Some points:
-0.275:1.897:1.455:1.453:-3.507:-0.510:0.050:-1.479:-0.219:-1.488:0.106:0.559:0.289:1.233:-0.060:-0.328:0.874:0.538:0.935:-0.077:-0.430:-0.170:-1.518:-1.176
-0.850:0.544:-1.524:-0.194:0.643:1.095:-0.398:0.354:0.911:0.066:1.375:-0.532:1.400:0.157:-1.623:-0.564:2.725:1.907:-1.611:-1.103:0.927:-0.152:0.907:0.984
0.076:1.684:1.197:0.440:2.085:-0.480:0.702:0.770:0.242:0.934:-1.409:0.510:-0.446:-0.059:-0.294:0.314:0.122:0.160:2.080:-0.485:0.847:-0.022:-0.389:-2.265
1.808:-1.645:1.903:0.217:-0.139:0.109:0.058:0.296:1.551:0.557:0.230:-1.143:-1.585:0.376:-0.213:-0.885:0.369:-0.830:-0.528:0.621:0.432:1.533:0.007:1.558
-0.347:0.126:-0.457:-0.698:0.194:-0.022:-0.076:-0.232:1.142:1.898:1.827:-1.066:-0.143:-2.146:-0.141:-2.255:-0.708:-1.397:0.462:0.599:-1.131:1.474:-0.792:1.173
0.144:1.718:-0.885:0.397:0.991:-1.173:-0.649:0.999:-0.701:-1.214:-0.622:-0.109:1.467:-1.782:-1.848:-0.682:0.308:-0.496:-2.219:-0.429:0.786:0.374:1.544:0.438
-0.426:-0.443:0.616:0.251:-0.772:0.258:-0.342:-0.026:-0.474:0.125:-1.383:-0.506:1.073:1.050:-0.366:0.701:0.346:-0.740:-0.807:0.401:0.326:0.592:-0.856:-0.247
1.442:-0.521:-0.762:-0.285:0.456:0.658:0.945:1.817:-1.379:0.830:-0.731:-0.549:0.445:0.508:0.653:0.994:-0.188:-0.762:-1.249:-0.903:-1.114:0.041:0.046:-2.125
0.216:-1.113:-0.750:-0.494:-0.503:0.350:-1.072:0.769:-0.303:-1.318:0.543:-0.591:0.807:0.550:-0.866:-0.177:1.786:1.413:0.306:0.171:0.321:-0.245:0.484:0.891
0.923:0.952:-0.327:2.347:-1.021:0.381:1.217:-0.871:-1.020:0.290:1.220:1.609:0.135:-2.006:0.419:-0.184:0.046:0.476:1.064:0.835:0.983:-0.016:-0.872:0.936
0.286:-0.361:-1.184:-0.048:-2.101:0.123:0.945:0.006:-2.073:0.434:0.973:-0.163:0.148:0.663:0.069:-0.208:-1.097:0.555:-1.983:-0.209:-0.887:1.101:0.062:0.258
-0.669:-0.140:-0.338:0.271:0.076:-1.666:2.279:1.118:-1.142:-0.418:-1.236:0.764:0.009:0.304:1.175:-1.091:0.664:-2.456:-1.407:0.723:0.735:-0.404:1.758:0.331
-0.140:-0.601:-0.375:-0.349:-0.254:0.154:1.069:-0.772:2.656:-0.035:0.531:0.112:-0.646:0.796:-0.143:-1.159:0.207:0.605:-0.777:-0.064:0.866:0.314:0.732:0.165
-0.372:1.397:-1.241:-1.677:0.832:0.216:0.020:-1.072:-0.790:-1.338:-0.572:1.225:0.927:0.067:0.837:0.937:0.357:-1.094:0.265:0.388:-1.669:1.570:1.305:1.056
1.122:0.133:1.221:-0.564:-0.580:1.294:-1.585:-1.220:0.969:0.423:0.226:1.028:0.347:0.095:-0.428:-0.481:0.061:-0.330:-0.413:-1.600:0.055:0.193:2.349:-1.635
-0.273:-0.204:0.411:-1.295:-1.298:-1.754:0.999:1.365:-0.224:1.492:-1.531:0.866:1.386:0.437:2.510:-0.543:-0.267:1.523:1.560:-0.487:0.923:-1.484:-0.728:0.401
-0.232:0.684:0.266:0.984:1.497:-0.595:-0.278:-0.295:0.364:0.523:1.529:-1.231:-0.804:0.079:0.434:1.411:-1.785:-0.573:0.827:-0.164:1.761:0.918:-0.238:0.168
-0.049:-0.166:0.139:-0.825:0.218:-1.463:-1.434:-0.078:1.278:-0.540:0.381:0.842:-2.189:0.540:-0.511:-0.555:-0.023:-0.215:1.340:1.372:-0.824:-0.451:-0.059:1.930
0.623:0.130:0.485:1.118:-0.171:1.766:-0.963:1.315:-0.407:-1.726:-0.821:0.207:-1.472:-0.720:1.814:-1.298:0.765:0.405:0.965:0.118:0.970:-1.894:-0.117:0.711
0.473:-0.302:1.315:1.167:3.111:2.196:-1.882:0.325:-1.387:-0.708:-0.797:0.564:-0.867:-0.351:0.620:0.725:0.534:-0.619:-1.683:-0.048:0.325:2.571:-0.528:1.251
-0.580:-0.493:-1.640:0.458:-0.532:-1.710:-1.827:-1.341:0.744:-0.265:-2.003:-0.296:-0.873:0.069:-0.457:0.033:1.088:-1.561:0.612:-0.897:0.804:0.028:0.727:-0.572
-0.303:1.242:1.286:-0.443:-1.430:-0.460:-0.641:1.466:0.511:0.855:-0.962:0.958:-0.460:-0.025:-0.908:1.124:-0.449:1.258:0.144:1.264:-0.996:-0.573:-0.828:0.498
-2.498:0.598:-1.416:0.635:0.594:-0.056:-0.062:-0.116:0.800:-1.119:1.819:-0.298:-0.604:-1.510:-0.097:-0.318:-2.095:-0.205:0.064:-0.092:-0.425:-0.961:-1.010:-0.564
-0.518:-0.581:-0.457:-0.354:-0.347:0.465:-0.232:0.087:0.494:0.071:-0.352:-0.663:-1.720:-0.792:2.207:1.594:1.492:-0.319:-2.232:-1.446:-0.990:-1.379:-0.229:-0.483
0.683:-0.107:1.391:0.287:-0.590:1.028:-0.140:-0.300:1.156:-0.302:-0.032:-1.051:0.048:-2.422:0.156:-0.391:1.694:-0.659:0.950:-0.558:-0.406:0.594:1.771:-0.641
1.957:0.123:-0.708:-0.545:0.829:0.328:-1.171:0.588:-0.518:-0.984:-1.811:-0.765:0.477:0.404:-1.280:0.943:-0.958:0.250:-0.174:-0.611:-0.375:0.355:-0.788:-1.256
-1.137:-0.820:1.143:-1.424:0.385:-0.361:1.380:1.873:-1.014:0.139:-0.312:0.949:-0.672:0.948:-1.300:0.604:-0.872:-2.558:1.390:-1.510:0.985:-0.151:-1.887:1.182
1.378:1.496:-0.503:-0.622:0.108:-0.844:0.460:1.222:0.171:-0.403:-0.225:-3.191:0.974:1.084:-1.168:0.538:0.005:-0.083:-0.540:-0.037:-1.785:0.175:0.562:-0.328
-0.579:-0.940:-0.886:-1.933:1.121:0.648:-1.061:-1.410:-1.514:-0.357:-1.519:0.775:0.983:-0.410:0.450:-0.485:0.429:0.108:-0.164:-1.022:0.788:-1.135:-1.033:0.551
-0.117:-0.953:-0.639:-1.065:-0.353:0.128:-0.268:-0.183:-0.964:0.401:0.111:-0.045:-0.632:1.151:-0.197:0.288:-0.760:0.656:-0.431:0.221:0.724:-0.988:0.912:-1.312
0.329:0.254:1.298:0.699:0.618:-1.600:-0.941:-0.503:-0.753:0.492:0.878:-1.479:0.385:0.067:-0.127:-0.393:0.543:-0.822:0.214:0.316:0.512:-1.304:-0.519:0.798
0.035:0.213:-1.858:0.185:-0.522:-0.165:0.305:0.685:2.206:2.022:-0.576:0.057:0.345:0.371:-1.191:1.186:0.142:0.296:0.363:0.678:0.727:1.667:-0.500:0.972
-0.220:-2.017:-0.037:-0.106:0.289:-0.963:0.868:0.472:0.711:-1.084:-0.163:-0.117:1.102:-0.372:0.496:-0.181:0.130:-0.356:1.175:0.820:-0.357:0.791:1.143:-1.653
-1.265:0.135:-0.417:-0.004:0.623:0.831:0.721:1.197:-0.710:-0.429:0.060:0.418:-0.134:0.592:1.047:-1.238:-0.091:0.601:1.481:0.590:-0.907:1.680:2.374:-0.591
0.836:-0.511:-0.099:-1.031:2.202:-0.193:-0.325:-0.467:-0.953:-0.324:2.082:0.101:0.507:1.150:0.601:0.028:0.619:1.112:1.038:0.600:-0.409:0.743:0.293:-1.692
-1.272:-0.562:1.319:1.621:-0.751:-0.779:0.279:-1.077:-1.459:-0.500:0.257:-1.428:-0.896:0.284:-1.136:-0.923:0.450:0.401:-1.334:1.710:-0.298:-0.542:1.274:-1.494
0.091:0.109:-1.037:0.281:-0.756:1.575:1.820:-0.869:-0.112:0.343:0.643:-0.874:-0.454:0.352:1.537:-0.507:0.152:0.620:1.637:-1.128:0.929:1.711:-1.092:0.938
-2.601:-0.790:0.496:1.098:0.007:-0.900:0.650:1.603:0.776:0.379:-0.354:-0.596:0.004:-0.618:-2.126:-1.631:-0.694:-1.467:1.893:-1.916:-0.313:-0.074:-0.760:-1.640
-0.274:-0.419:-0.314:-0.416:0.068:-0.173:-1.669:-0.227:-1.196:-0.180:1.522:0.121:0.201:1.575:0.597:-0.795:0.048:-0.879:1.353:1.459:0.366:-0.669:0.402:1.516
-2.486:-0.112:1.325:-1.054:-0.071:-0.571:2.180:0.157:0.796:0.864:0.475:0.259:-0.517:-1.236:-1.698:0.019:0.072:0.061:0.593:-0.043:-1.159:0.279:-0.043:1.249
0.988:-0.057:0.923:-2.477:0.169:1.077:0.726:-0.108:-0.720:0.511:-0.314:-0.638:-0.757:-0.621:-1.123:-0.022:-1.490:-0.450:-0.682:1.178:0.213:-1.708:1.556:-0.393
0.109:-1.718:-0.022:-0.320:0.180:-0.943:0.025:-1.894:-0.110:-0.806:0.457:-1.170:1.856:-0.794:-0.266:0.318:-0.387:1.043:-0.091:-0.814:-1.334:-1.668:-2.094:-0.030
-1.656:0.848:3.396:-0.061:0.484:0.286:0.557:0.372:0.799:1.640:0.433:0.652:2.154:1.300:0.695:0.426:1.729:0.245:-1.126:0.998:0.060:1.391:-1.849:0.697
1.291:-0.425:0.231:0.624:0.285:0.318:-0.574:0.664:-0.669:0.231:1.137:0.986:0.195:-1.606:0.823:3.762:1.586:-0.351:1.217:-0.103:-0.458:-0.861:0.381:0.567
-0.429:-1.393:-0.865:1.649:1.992:-1.787:0.986:-1.847:1.901:-0.943:0.158:0.382:-0.728:-0.092:0.224:1.456:0.579:0.700:0.248:0.255:-0.573:-0.970:-0.726:0.574
2.576:0.848:0.185:-0.058:1.288:-0.071:-0.684:-0.271:0.049:1.541:1.337:0.571:-0.408:-0.299:0.542:-0.419:0.089:-0.313:-0.881:0.384:-1.154:-1.323:0.588:0.626
1.295:-0.791:0.116:0.509:-1.497:-1.584:-1.076:1.000:0.124:-0.647:0.240:1.572:-0.256:-0.589:0.684:1.709:-1.814:-0.059:-1.250:-0.031:0.522:2.593:0.220:1.338
-0.096:0.696:0.334:-1.535:-0.199:0.178:-0.992:-1.422:-0.008:0.714:0.014:1.720:0.070:-0.474:0.409:-0.816:0.397:-0.486:-1.593:0.346:0.437:1.454:-1.177:-2.301
-1.053:-0.894:1.114:-0.680:-1.430:-0.537:-0.337:0.663:1.282:-1.288:2.508:0.458:0.099:0.021:-0.085:2.608:-2.276:0.864:-0.997:-0.521:1.219:-0.008:-0.177:-0.312
-0.336:-0.667:-0.300:1.395:0.837:2.134:1.897:0.567:1.358:0.228:-2.125:0.949:0.675:0.725:-0.371:1.049:-0.005:0.465:-0.762:2.775:-0.195:0.483:-0.041:0.236
1.037:1.122:-1.006:0.055:-1.121:2.220:-0.244:-0.569:-0.522:0.555:0.239:-1.602:0.664:0.610:-0.649:0.706:-0.480:-1.461:0.166:-0.161:2.953:-1.304:0.339:0.350
0.022:0.182:0.755:0.623:-0.356:0.347:0.994:-2.535:0.159:0.550:-0.166:-0.042:0.043:0.903:0.120:0.233:0.259:-0.303:1.318:0.010:-1.957:1.635:-0.119:-0.698
-0.601:1.025:-1.771:0.235:-1.820:0.721:-1.635:0.479:-0.351:-0.205:-0.266:1.518:-0.591:1.073:-0.023:0.137:-0.214:0.643:0.414:0.011:0.172:0.167:-0.621:-1.537
There is one direction along which these points spread out most. How many in every 100 of the points above lie lower along it than each point below? Round to a whole number. More than half of the points above lie lower than the first one.
-0.989:-0.204:-0.361:0.863:-0.233:-0.444:-0.581:0.035:-1.793:1.125:0.348:-0.367:-0.722:-0.720:-0.010:0.624:1.761:1.145:-0.500:-2.325:1.003:0.341:1.403:-0.573 28
1.211:-0.473:0.318:-0.154:1.036:-0.263:-0.010:-0.486:0.308:1.559:-0.165:-0.471:-0.512:0.698:1.554:-0.654:-0.999:1.954:-0.582:-0.404:0.721:-0.115:0.166:-0.388 38
-1.011:1.235:0.015:-0.833:-0.610:1.439:-0.261:-0.662:2.124:-0.253:-0.867:-1.379:0.683:0.080:0.917:0.927:-0.776:-0.445:0.337:0.271:-1.259:-1.324:0.258:1.393 58
0.016:-2.122:0.216:-0.147:-0.543:0.859:0.302:-2.312:-0.514:0.160:-0.179:0.248:-0.464:1.247:-0.762:-0.510:-0.725:-0.542:-0.963:-0.506:-1.613:-1.343:-0.034:0.159 47
0.027:-0.885:-1.021:0.667:-0.322:1.028:0.138:0.983:-0.612:0.128:0.626:-0.064:-1.717:-1.229:-2.108:-0.833:0.320:-0.648:0.890:1.396:-0.903:-0.001:-1.396:-1.383 64
0.073:-0.953:0.352:3.018:0.903:0.746:-1.604:0.907:0.412:0.833:-0.290:1.901:2.679:0.145:0.421:0.694:-1.609:-0.044:0.506:-0.049:-0.621:-1.044:0.772:0.248 43
0.961:-0.841:0.216:-0.817:0.029:-0.507:0.315:-1.145:-0.339:-0.725:-0.995:-1.209:0.626:-2.489:1.639:-0.592:0.001:0.813:0.928:1.283:0.998:1.141:-0.757:0.358 51
-0.260:1.688:0.644:0.260:0.733:-0.838:-0.857:-0.402:-0.627:-1.049:-1.702:-0.860:-1.007:-0.550:-0.837:-0.142:-0.584:3.375:0.269:-0.203:-0.422:0.649:0.593:2.150 49
0.070:1.172:-0.716:-0.162:-0.712:-0.444:0.298:0.864:-0.258:-2.897:1.009:0.139:0.958:0.185:1.726:-0.532:-0.624:-1.119:-1.088:1.999:0.128:-0.192:-0.507:-1.109 38
0.612:0.911:1.534:-0.910:1.004:-0.074:3.305:0.025:0.364:-2.724:0.991:1.397:-0.231:0.666:-1.961:-0.495:0.932:0.915:0.699:-2.470:0.904:-0.944:-0.341:1.009 81
1.484:0.410:-0.176:1.474:-0.759:-0.425:-0.602:1.827:0.538:0.798:-0.297:0.687:0.267:0.646:1.559:-1.942:0.181:0.779:-0.151:-1.703:-2.124:-0.877:-1.492:0.199 57
-0.180:0.000:-0.898:-0.604:-0.763:-0.848:0.415:0.062:-0.760:0.710:0.380:-1.251:-0.071:0.549:-0.100:-0.129:-0.029:-1.038:0.361:-0.320:-0.057:0.634:1.039:-0.050 51
-0.438:1.655:-1.142:0.669:-0.256:-0.315:0.122:-0.658:0.399:0.892:-1.019:-0.956:-1.437:0.440:-0.129:-1.001:-0.264:-0.835:-1.348:0.448:0.342:-0.754:-1.239:-1.303 57
-1.111:-0.374:-0.639:0.221:0.226:0.973:-0.646:0.267:-0.948:-0.173:-0.756:0.493:-0.040:-0.330:0.223:-0.548:-2.039:1.029:0.406:0.678:0.702:-2.043:1.837:-0.096 38
1.448:0.372:-0.840:-1.989:0.206:-0.410:0.089:-0.346:0.248:1.128:-0.116:1.108:-0.374:0.056:-0.559:-0.184:0.444:-0.397:-0.909:-0.479:0.678:-0.101:-0.446:-0.015 34
